rotation steps, each row followed by its count of steps
The counts run from 0 to 331.
[148, 166, 76, 109, 146, 158, 157, 97, 101, 118, 123, 78, 88, 115, 151, 119, 176, 73, 143, 132, 77, 131, 97, 161, 108, 141, 151, 78, 171, 98, 150, 110, 109, 71, 120, 141, 105, 135, 107, 156, 115, 93, 111, 134, 115, 128, 156, 121, 154, 155, 109, 126, 111, 166] : 257
[131, 189, 99, 126, 85, 164, 166, 72, 87, 118, 109, 89, 101, 128, 155, 116, 114, 108, 117, 129, 111, 128, 115, 194, 75, 136, 171, 84, 173, 95, 151, 150, 108, 117, 119, 119, 87, 118, 125, 148, 113, 131, 124, 100, 107, 131, 133, 146, 109, 183, 99, 114, 100, 155] : 210
[142, 192, 91, 103, 73, 165, 155, 73, 89, 120, 99, 91, 105, 98, 125, 127, 129, 108, 120, 126, 107, 125, 110, 211, 113, 140, 161, 104, 191, 112, 145, 156, 108, 123, 135, 116, 86, 126, 142, 124, 106, 146, 132, 102, 126, 122, 136, 127, 125, 194, 90, 106, 107, 163] : 209
[165, 180, 102, 98, 164, 170, 158, 116, 92, 138, 142, 113, 90, 108, 157, 139, 145, 41, 128, 130, 115, 147, 122, 164, 118, 133, 163, 75, 96, 85, 135, 136, 129, 99, 94, 138, 149, 94, 105, 103, 55, 113, 102, 155, 105, 136, 148, 135, 155, 174, 156, 132, 120, 154] : 129
[118, 215, 112, 70, 96, 197, 151, 108, 104, 156, 122, 90, 95, 126, 148, 123, 149, 100, 125, 132, 114, 120, 78, 168, 107, 173, 158, 119, 171, 117, 142, 153, 107, 104, 99, 115, 105, 132, 128, 133, 70, 118, 137, 136, 94, 122, 148, 130, 142, 160, 115, 112, 132, 167] : 114
[144, 160, 82, 110, 113, 153, 113, 106, 108, 133, 145, 88, 90, 119, 119, 115, 169, 70, 141, 150, 88, 130, 87, 194, 67, 128, 162, 80, 172, 123, 150, 154, 123, 80, 135, 158, 122, 116, 128, 121, 102, 97, 104, 166, 92, 147, 132, 122, 150, 150, 133, 132, 106, 176] : 96
[152, 157, 116, 89, 152, 170, 165, 80, 96, 117, 110, 74, 103, 103, 176, 151, 174, 108, 146, 110, 107, 128, 93, 142, 148, 121, 200, 110, 132, 84, 144, 91, 128, 86, 103, 118, 116, 126, 134, 144, 76, 122, 126, 128, 113, 141, 165, 149, 117, 159, 94, 102, 113, 144] : 15
[147, 197, 105, 87, 151, 175, 192, 104, 95, 149, 131, 115, 107, 111, 158, 137, 132, 73, 117, 137, 112, 125, 101, 154, 97, 164, 150, 73, 122, 72, 150, 160, 119, 117, 97, 130, 97, 106, 113, 111, 75, 74, 113, 141, 114, 119, 138, 127, 146, 157, 135, 125, 126, 170] : 117
[140, 175, 97, 73, 152, 143, 147, 93, 99, 121, 136, 80, 119, 121, 161, 150, 156, 68, 121, 114, 109, 147, 117, 184, 109, 136, 163, 97, 164, 88, 173, 112, 96, 100, 113, 130, 102, 134, 140, 132, 93, 117, 95, 116, 121, 102, 184, 143, 151, 175, 98, 133, 151, 171] : 270
[174, 219, 110, 108, 134, 167, 147, 95, 97, 91, 136, 117, 88, 100, 157, 133, 148, 59, 134, 148, 132, 124, 120, 186, 116, 136, 136, 70, 126, 95, 142, 146, 123, 115, 100, 132, 101, 93, 133, 114, 82, 92, 101, 124, 117, 143, 123, 156, 146, 169, 132, 140, 72, 119] : 224
[146, 140, 93, 124, 135, 146, 134, 115, 106, 140, 140, 85, 96, 97, 137, 147, 169, 75, 153, 153, 99, 108, 124, 183, 103, 127, 201, 93, 175, 89, 145, 126, 115, 75, 119, 144, 104, 125, 139, 148, 110, 81, 94, 117, 81, 141, 158, 145, 125, 156, 134, 135, 98, 154] : 246
[156, 190, 105, 130, 116, 200, 146, 120, 80, 136, 133, 69, 92, 95, 144, 110, 125, 108, 155, 157, 112, 136, 123, 160, 111, 138, 174, 74, 148, 126, 142, 112, 127, 74, 100, 97, 120, 87, 94, 125, 91, 124, 136, 139, 105, 154, 114, 142, 171, 164, 126, 153, 101, 141] : 137
[135, 151, 110, 100, 94, 159, 173, 97, 73, 152, 88, 78, 112, 107, 156, 138, 109, 116, 152, 114, 102, 120, 120, 189, 148, 133, 198, 94, 152, 119, 148, 128, 120, 81, 118, 97, 127, 121, 117, 142, 93, 137, 127, 132, 119, 133, 148, 113, 118, 207, 97, 100, 144, 183] : 304
[150, 194, 104, 107, 90, 175, 116, 99, 87, 120, 152, 113, 100, 128, 113, 111, 157, 75, 131, 149, 91, 141, 111, 194, 88, 130, 123, 52, 177, 114, 158, 155, 136, 86, 134, 143, 99, 123, 133, 144, 112, 94, 136, 135, 109, 176, 128, 143, 170, 163, 131, 115, 120, 167] : 84
[155, 186, 120, 58, 123, 174, 151, 95, 85, 109, 89, 80, 123, 103, 168, 118, 118, 131, 146, 132, 112, 125, 90, 153, 135, 122, 154, 79, 119, 126, 165, 139, 136, 86, 120, 82, 113, 103, 139, 130, 60, 127, 132, 153, 125, 161, 122, 111, 142, 179, 87, 97, 124, 168] : 166
[137, 178, 101, 94, 84, 147, 189, 108, 91, 155, 135, 85, 112, 98, 136, 132, 150, 101, 161, 109, 101, 121, 116, 169, 115, 130, 160, 91, 158, 119, 159, 137, 121, 82, 90, 112, 103, 148, 145, 154, 92, 136, 106, 168, 103, 165, 167, 130, 104, 194, 125, 105, 123, 174] : 8
[162, 178, 76, 113, 133, 154, 174, 89, 117, 118, 139, 106, 94, 113, 143, 129, 140, 78, 126, 92, 98, 177, 88, 140, 117, 127, 155, 76, 137, 70, 175, 139, 116, 91, 130, 137, 102, 103, 130, 101, 78, 121, 130, 137, 124, 164, 136, 162, 136, 180, 128, 111, 102, 163] : 22
[153, 169, 110, 99, 138, 172, 125, 113, 121, 115, 122, 90, 71, 91, 137, 169, 145, 103, 139, 119, 86, 170, 81, 149, 166, 113, 173, 88, 164, 118, 164, 133, 134, 96, 119, 146, 99, 110, 124, 86, 70, 101, 111, 128, 110, 161, 124, 137, 137, 188, 129, 102, 101, 162] : 172
[161, 194, 98, 113, 159, 191, 119, 91, 98, 96, 113, 110, 86, 96, 142, 139, 150, 74, 142, 171, 105, 118, 105, 165, 135, 117, 167, 82, 135, 88, 123, 126, 147, 95, 116, 125, 110, 95, 121, 129, 75, 84, 123, 107, 116, 169, 118, 160, 155, 155, 120, 115, 85, 121] : 76
[154, 206, 100, 123, 102, 168, 162, 93, 93, 95, 143, 111, 75, 115, 164, 116, 149, 83, 137, 149, 124, 134, 138, 187, 90, 133, 136, 76, 129, 84, 146, 148, 111, 102, 105, 150, 107, 107, 126, 137, 94, 118, 96, 122, 107, 147, 120, 154, 115, 168, 141, 135, 73, 132] : 223
[169, 172, 115, 76, 95, 178, 159, 91, 77, 111, 99, 100, 109, 104, 140, 127, 140, 95, 146, 119, 128, 144, 109, 174, 158, 134, 145, 88, 130, 125, 143, 144, 139, 109, 108, 94, 129, 136, 123, 136, 72, 156, 139, 142, 129, 164, 148, 110, 156, 193, 111, 94, 127, 172] : 315
[140, 199, 86, 72, 96, 166, 147, 89, 79, 110, 111, 108, 106, 96, 132, 113, 122, 92, 155, 146, 106, 106, 115, 183, 111, 113, 130, 76, 141, 105, 134, 160, 128, 87, 139, 112, 102, 116, 136, 150, 93, 141, 109, 116, 134, 158, 104, 142, 155, 183, 117, 83, 111, 161] : 71
[141, 170, 104, 71, 116, 197, 107, 105, 95, 140, 115, 91, 100, 96, 131, 136, 171, 71, 152, 135, 121, 109, 99, 197, 122, 133, 181, 111, 168, 132, 102, 146, 126, 85, 110, 116, 106, 127, 148, 144, 88, 152, 124, 135, 86, 149, 153, 137, 143, 134, 108, 73, 126, 162] : 250
[159, 156, 89, 78, 93, 161, 123, 127, 98, 167, 124, 101, 118, 83, 108, 152, 137, 88, 143, 166, 117, 126, 122, 178, 68, 120, 172, 75, 140, 109, 138, 158, 135, 100, 123, 120, 108, 85, 166, 122, 84, 72, 108, 132, 93, 165, 143, 142, 131, 160, 117, 114, 130, 157] : 94
[148, 186, 122, 117, 119, 180, 157, 109, 95, 154, 134, 73, 92, 112, 171, 144, 143, 112, 129, 143, 128, 155, 134, 160, 56, 135, 198, 84, 131, 98, 156, 116, 114, 101, 93, 134, 116, 101, 112, 143, 60, 92, 108, 157, 79, 136, 147, 125, 124, 156, 135, 162, 124, 160] : 276
[148, 175, 94, 95, 103, 173, 145, 70, 88, 127, 104, 63, 102, 71, 122, 127, 128, 110, 161, 124, 105, 125, 104, 187, 111, 118, 182, 123, 190, 120, 133, 114, 125, 110, 111, 130, 104, 111, 126, 143, 128, 155, 133, 108, 146, 151, 150, 138, 129, 179, 69, 114, 92, 144] : 197
[125, 164, 82, 82, 141, 159, 141, 101, 129, 134, 128, 78, 95, 110, 152, 151, 167, 82, 136, 130, 106, 116, 80, 162, 112, 147, 191, 118, 162, 95, 148, 127, 99, 76, 102, 147, 112, 130, 146, 113, 85, 114, 83, 104, 92, 99, 174, 163, 137, 157, 105, 117, 122, 134] : 110
[163, 158, 129, 114, 138, 176, 118, 79, 88, 89, 126, 81, 90, 127, 165, 146, 174, 102, 122, 118, 116, 148, 92, 186, 141, 108, 185, 104, 156, 111, 169, 81, 137, 91, 114, 134, 127, 125, 137, 128, 81, 123, 127, 111, 110, 147, 140, 169, 141, 183, 87, 130, 97, 142] : 323
[166, 209, 111, 94, 138, 190, 120, 87, 100, 84, 109, 109, 94, 83, 142, 146, 147, 50, 137, 164, 124, 123, 133, 183, 132, 147, 155, 84, 137, 117, 123, 150, 110, 126, 95, 131, 107, 106, 121, 105, 93, 87, 103, 127, 118, 144, 120, 132, 149, 168, 118, 120, 75, 130] : 225
[153, 130, 104, 87, 109, 167, 145, 106, 85, 148, 94, 82, 123, 108, 151, 139, 142, 116, 151, 138, 113, 111, 99, 188, 152, 127, 178, 87, 160, 138, 148, 140, 131, 72, 129, 85, 143, 118, 140, 112, 69, 134, 130, 142, 85, 147, 142, 119, 141, 178, 94, 92, 139, 197] : 155
[151, 185, 100, 40, 145, 181, 115, 109, 99, 125, 120, 83, 112, 82, 148, 122, 161, 74, 142, 144, 121, 115, 95, 201, 98, 132, 145, 98, 162, 131, 118, 146, 122, 112, 100, 116, 98, 119, 146, 132, 85, 141, 122, 152, 119, 126, 145, 127, 148, 132, 77, 103, 115, 149] : 101
[169, 181, 124, 76, 102, 184, 118, 96, 86, 121, 139, 115, 112, 124, 147, 127, 125, 109, 121, 127, 135, 147, 92, 162, 110, 107, 155, 96, 119, 126, 153, 140, 161, 94, 122, 108, 125, 81, 138, 102, 43, 144, 145, 153, 112, 189, 122, 150, 146, 182, 87, 96, 118, 148] : 326
[148, 175, 72, 82, 108, 185, 158, 131, 108, 139, 111, 97, 109, 97, 116, 131, 135, 67, 164, 141, 96, 124, 136, 151, 98, 137, 132, 73, 141, 97, 129, 164, 111, 87, 111, 132, 93, 102, 118, 142, 98, 88, 124, 158, 117, 173, 150, 113, 138, 159, 125, 91, 116, 167] : 255
[142, 159, 105, 114, 166, 174, 139, 101, 110, 107, 108, 64, 78, 93, 169, 129, 141, 101, 160, 114, 94, 138, 101, 164, 141, 116, 180, 96, 173, 120, 148, 106, 117, 74, 102, 131, 87, 121, 96, 147, 100, 138, 126, 166, 124, 155, 129, 116, 130, 156, 104, 91, 86, 165] : 13
[164, 193, 94, 89, 108, 168, 158, 131, 92, 136, 141, 61, 107, 70, 142, 130, 126, 91, 166, 132, 124, 136, 143, 157, 108, 136, 169, 86, 139, 120, 139, 115, 131, 77, 86, 83, 102, 99, 144, 118, 89, 131, 116, 97, 139, 149, 155, 157, 151, 183, 116, 146, 125, 124] : 135
[171, 152, 121, 136, 144, 166, 158, 107, 84, 116, 121, 68, 106, 132, 180, 114, 151, 78, 134, 134, 109, 141, 125, 193, 138, 144, 180, 68, 179, 116, 164, 118, 108, 89, 95, 104, 117, 125, 107, 112, 111, 107, 144, 162, 99, 137, 145, 128, 140, 157, 103, 136, 86, 173] : 150
[170, 156, 103, 77, 151, 181, 159, 100, 105, 139, 94, 79, 108, 97, 164, 156, 134, 121, 149, 103, 120, 128, 99, 137, 139, 120, 194, 130, 116, 90, 136, 113, 145, 90, 112, 101, 117, 97, 142, 139, 55, 135, 135, 126, 104, 152, 159, 145, 110, 168, 92, 89, 121, 147] : 16
[142, 192, 92, 53, 145, 161, 131, 113, 103, 133, 137, 75, 107, 94, 170, 128, 112, 99, 131, 127, 135, 153, 123, 165, 63, 121, 165, 92, 147, 112, 152, 123, 109, 89, 107, 95, 72, 90, 136, 127, 71, 134, 114, 130, 128, 122, 137, 151, 157, 176, 108, 116, 156, 152] : 272
[145, 197, 102, 129, 112, 161, 177, 70, 89, 117, 114, 109, 102, 115, 157, 106, 126, 104, 111, 138, 116, 137, 105, 184, 67, 129, 168, 90, 148, 69, 154, 145, 107, 119, 123, 106, 93, 111, 129, 138, 94, 112, 124, 108, 109, 137, 117, 160, 109, 160, 112, 128, 77, 147] : 211
[127, 172, 120, 98, 121, 213, 82, 78, 88, 108, 99, 106, 82, 114, 137, 160, 152, 84, 125, 148, 102, 122, 114, 181, 134, 121, 178, 95, 160, 120, 108, 112, 137, 91, 121, 152, 127, 100, 106, 144, 84, 98, 124, 107, 102, 158, 133, 126, 148, 171, 108, 91, 114, 153] : 78
[156, 202, 121, 119, 96, 172, 169, 88, 91, 147, 146, 115, 100, 124, 152, 107, 143, 113, 124, 128, 102, 118, 75, 168, 96, 134, 165, 110, 133, 105, 149, 140, 146, 108, 94, 129, 124, 111, 149, 96, 83, 134, 121, 131, 82, 158, 126, 183, 109, 164, 100, 137, 59, 125] : 51
